The rows of D fall into 3 groups, and each row is roughly a mix of its group's hidden directions.
D (75 x 11):
13	21	0	14	-13	-30	-6	-3	16	-30	-21
-32	-35	-1	-13	-3	-15	-15	-3	-25	7	-5
6	29	-9	18	-27	4	-28	11	-18	11	-13
-9	-2	-1	-8	24	-38	-3	-19	-10	-17	-26
16	-7	-6	-6	1	-31	-20	-9	-26	16	-29
13	41	24	-17	-1	20	7	11	-12	-3	11
-8	-23	-18	12	4	-17	-29	-16	-31	10	-3
10	-24	-5	13	-7	-33	3	3	-7	16	-34
26	-13	-20	-32	-28	7	-4	12	-7	6	-13
26	-12	14	22	-8	-4	0	2	-2	34	28
-16	-17	13	35	26	-19	3	-3	18	6	-13
-4	-15	-33	4	-12	-14	-7	16	4	5	-39
-29	-7	7	-26	-11	-14	-16	6	-32	4	-15
17	-34	-21	8	-8	-23	0	3	-24	-15	-13
-10	-11	-16	-6	-14	-8	-31	-39	-11	12	-3
8	9	-20	-20	-25	25	-23	13	-16	11	-17
3	-32	-16	-11	13	13	12	8	27	9	28
18	-18	8	-33	8	-12	-7	-16	-27	11	-19
-27	-3	-22	16	0	-29	-10	21	-16	-12	-17
-23	6	-1	30	31	-21	-11	6	-5	18	-11
-8	-11	-35	15	-18	-20	-4	27	7	-17	-10
-1	32	1	-15	-11	-2	14	-4	39	5	-21
14	-30	10	-2	-9	2	13	2	40	7	-22
-21	3	5	3	-7	-39	-17	1	-18	-21	-23
15	16	8	-19	-19	19	20	0	-3	-30	24
-12	-2	-11	9	22	-5	-25	19	-20	35	-8
17	-18	5	15	7	-11	31	30	11	-19	-14
-4	8	31	-25	6	28	18	-13	-5	-16	17
-33	-31	-21	-4	7	-7	-8	3	-15	23	-12
27	2	3	-4	7	27	13	-22	30	20	6
10	-8	-16	5	-35	16	-5	23	-4	21	-24
-7	15	-3	11	25	-8	0	37	3	26	-19
0	20	-23	5	13	5	7	-5	21	29	-32
0	-12	25	4	30	-28	18	-22	3	-8	13
24	-19	13	-28	-32	10	-2	-10	15	-9	10
18	-23	6	-33	3	27	5	-2	-2	16	24
-16	-4	-14	9	-1	-26	-21	-30	8	17	-24
0	-10	36	22	-2	-21	32	-7	-2	-1	-13
-28	-5	-9	-26	-4	-6	-11	1	-16	25	-31
8	-10	16	-31	11	29	11	-9	1	1	31
4	18	-28	-7	0	-21	-6	25	-13	16	-29
-12	-31	-13	-18	17	10	23	5	29	-11	9
-32	-25	-13	17	13	-27	-12	-4	-14	2	-13
1	-6	29	-16	4	29	27	-6	6	-5	27
1	-30	-31	-9	-14	14	5	22	17	12	-16
6	13	-22	-26	-10	11	-21	16	-30	20	3
-6	-10	-13	38	13	-8	4	19	-6	-22	26
-26	15	-1	31	-3	-16	14	7	15	-24	-19
10	9	7	6	25	35	17	-1	1	20	27
12	-21	10	-5	5	28	-2	23	-26	-1	29
-5	-24	-23	32	16	9	10	15	3	0	27
-6	-29	-25	-37	16	12	5	2	15	-7	-3
-3	-8	-35	35	2	-17	3	15	18	-11	-7
6	-28	23	-26	0	21	32	-3	3	2	4
-14	14	-25	-9	-11	-16	-7	12	4	10	-42
4	5	-10	-11	8	6	-10	37	-1	37	-18
10	3	2	-23	-24	21	-1	-19	-15	-21	29
-5	20	-30	-4	2	-20	-19	9	-31	14	-14
-17	10	10	32	33	-17	10	16	11	6	-11
16	-10	7	13	-32	-4	2	11	-17	24	-31
2	18	18	-10	21	11	-6	-18	-3	-8	42
1	25	11	-26	-20	21	6	-18	30	0	6
-20	25	23	-4	7	-19	-11	4	-34	-13	-8
-34	-15	-11	-4	-3	-27	-16	8	-22	1	-22
-12	-34	18	-26	-3	14	-5	-9	-21	13	19
-22	1	12	-25	-3	-17	-15	-17	-16	14	-32
-6	-35	-4	12	-7	-16	-16	-37	5	2	-10
23	37	24	-14	-2	23	10	3	0	-3	13
-4	5	15	33	21	-12	1	3	-17	-26	26
0	8	6	-8	-23	0	10	-40	19	-27	8
-4	20	-21	38	13	-22	2	12	8	-14	-13
13	-27	5	-13	-27	11	1	-32	3	-20	14
19	-33	6	-31	19	1	5	-12	-3	15	16
-7	-30	9	13	16	-12	33	0	27	-4	12
4	-12	-10	0	7	8	-16	17	-47	1	21
One row of each group comes first, with its name. Which group is each row after those in?
-15	0	32	21	0	-6	37	-3	11	-18	-3 : <12>
-9	31	-25	-8	2	-11	-20	4	-35	10	-2 : <16>
10	-33	9	-17	-1	16	1	-31	16	20	8 : <99>

-7	5	-11	21	-4	22	5	16	29	1	36 : <12>
21	20	-3	-5	-6	-3	-37	-6	-29	19	4 : <12>
-10	22	-31	27	11	-15	3	19	8	0	-23 : <99>
-10	-4	-10	26	28	-23	-5	24	-15	14	-16 : <16>
-6	7	8	24	32	-3	12	36	-17	-3	8 : <16>
32	7	22	-8	-2	11	5	-33	27	1	2 : <99>
16	14	1	-27	-11	37	11	17	1	15	14 : <99>
-14	21	-29	24	-6	-18	-22	11	4	-8	-21 : <12>
-10	-18	19	14	28	18	-11	19	4	30	8 : <16>
